[[-26  19  16 -30 -28 -38  10   5]
 [  7 -33  20  26  19  16   6 -12]
 [  1 -25  22  28  23  10   9 -17]
 [-27  12 -27  27  23 -35  -3   9]
 [ -5  20  19  15  18   3   9 -29]
 [ -8  42 -23  12  14 -14  -7  21]
 [ 23  -9   8 -42 -40  17   4  30]
 [ 22 -45  18 -29 -28  29   3  -7]] → -7

[[  6 -29  11   7   6   1 -31 -22 -26   8 -17 -22   8]
 [-18  43   7   0   3 -49  11 -13 -12 -27  -6 -19  -8]
 [  4 -14   2   3 -12  14  -9 -10   4   2   4  11  -3]
 [ -5  36 -15  -2 -13 -12  37  10  16  -3  17  15  -5]
 [ -7  30  -3 -24 -10  -5  13  27  20 -17  16   1  -9]
 [  5   5   9  13   7  -5   0 -24 -28  13 -14  -5  11]
 [-12   7  11 -18  -8 -14 -16  11  11 -30   6 -14 -15]
 [-12   8  12  20  16 -38  -3 -24 -20 -14 -11 -23  -2]] → -2

[[-17  -1 -10   4  41  15 -22   6 -28 -28 -41 -11   9 -18]
 [ -2  13  -8  18 -34 -20  21  11  30  18  45   6  -3 -25]
 [  9   6  -2  11 -36 -18  22   2  29  24  41   6  -9 -11]
 [-19   7 -31 -35 -22 -10  -1 -34  -7 -15  17 -12 -13 -35]
 [ -8  -7  -8 -17  37  16 -25 -13 -30 -27 -45 -16   4  -8]
 [-26   2 -19   5  34  10 -19   6 -29 -30 -33 -11   9 -29]
 [-28  -4 -33 -28  11   7 -15 -29 -38 -32 -19 -12 -12 -30]
 [-18  -5 -21 -25  27  12 -22 -22 -37 -32 -36 -16  -4 -19]
 [ 33  -2  20  10 -24 -10  17   2  33  34  24   5  -7  17]
 [-23   5 -11  19  37  10 -17  21 -18 -25 -30  -8  16 -29]] → -29

[[-50  -2  -1  11 -13   2 -10  18   4 -30   1]
 [ 42   7  -7  17   8   2 -11 -12  18  24  11]
 [ 14  10  -1  -5  26  -9   2  -5   6   4   8]
 [-36  12  -6  -9  20  11   7  10  14  40  -6]
 [  3 -17  -3   0   0 -19  17  17  -3   5 -12]
 [-15   3 -12  11 -14 -27  12  19  14 -37   2]
 [-23  18   4   0 -11  19   3   4   8  -7  -3]] → -3

[[-24   8  -8 -16   8   0  -8 -23  10 -14  18  -1  12  -9  -5  14]
 [-29   0  22   5  15  -5 -10  -2   5   8  15  22 -17 -18  -2 -16]
 [ -9  -9   8  -1  -4  -4  33   5  -3 -11  49 -13 -28 -20  -4  17]
 [  7  33  -4  16 -26   1   1  16   7   6 -12  -6   5   3  -7  14]
 [  3 -44 -18 -11  -5   0  -9   6  22 -13  -1 -12  11   5  13  15]
 [ -7 -21  22  -5  -1  -7  -2  -5 -18   3  -8  -3  -3  -4  -1   2]
 [ -9  21   7   4  14 -10 -28 -17  13  -8  19   6   8  -4  12  54]
 [ 15  23   5   5  19  -2  33 -14 -22  14  28   9  20  25  -5 -12]
 [ 16  18  33  24   5 -13  13  11 -22   9 -12  12  12  -7 -18  46]
 [  8 -16   4   0  13   0  31  -7   1   3  33   8  -2  -6   3  -6]
 [  3 -26  -7 -12 -14 -11 -27   0  18 -25 -32  -3  20  -4  28  28]
 [ -3  26  18   4  17 -15 -36   2 -10  27 -38  13  16   6 -13  -5]] → -5

[[-32  -6  21   7 -11  38  17  -9   5  38 -19  12  34]
 [-25  35 -13  27  28  39 -27  32  32  -1  10   0 -18]
 [-20 -24 -39  31  -8  -6 -34   5 -52 -24 -11  11  -5]
 [-20  17 -20 -20  17  40 -13 -12   4   1 -50 -19  36]
 [-10  45 -19 -16  15   2  28  -2 -31 -42  14 -27  26]
 [  6 -36 -33  13   3  20 -34  14 -53  -7   3  10 -27]
 [-20  17 -17 -32  15  23 -33 -30  30 -31 -30  12 -12]
 [-42  18 -11 -43 -12  41 -10  21  -3  -3   3  -5  -5]
 [-43   7 -11  22   6 -18 -36   8 -40   5 -16  -1   2]
 [ 14   3  17  30 -12  30   7   4 -13  10 -30  48  23]
 [ -5   2  -5 -20 -14 -24 -22   5 -31 -27   1  36   7]
 [-21   6 -46 -26 -12  27  26  30 -17  30   6  -6   7]] → 7
---
[  0 -13  20  41 -20  -4  18] Out: 18

[[ -3  32  -5  29  21]
 [ -4  52   3 -12 -25]] Out: 29

[[ 34  22  -8   4 -54   1]
 [ -9  13  27   8  -9   7]
 [-18   9 -12  -1  21   0]] Out: 22

[  1 -18  47  20] Out: 1

[-47   3  16  -4  10  50  30] Out: 16

[ 48 -14 -54  10   2 -24] Out: 2

[[ 33   2   3  35]
 [-40 -40 -39  -4]] Out: 3

[[-11  -4  -4  15 -13]
 [ 25  -7  47  -7 -23]] Out: 15
---
[[-15   2 -30  -2]
 [-10 -20  30 -37]
 [ -9 -25   4   1]] >> -37

[32 21 38 15 83 33 19] >> 15

[-15  43 -13   3  -2 -27  -1] >> -27

[7806 2527 2778 1167 2460] >> 1167

[948 800 209 932] >> 209

[71 88 85 91 11 58] >> 11
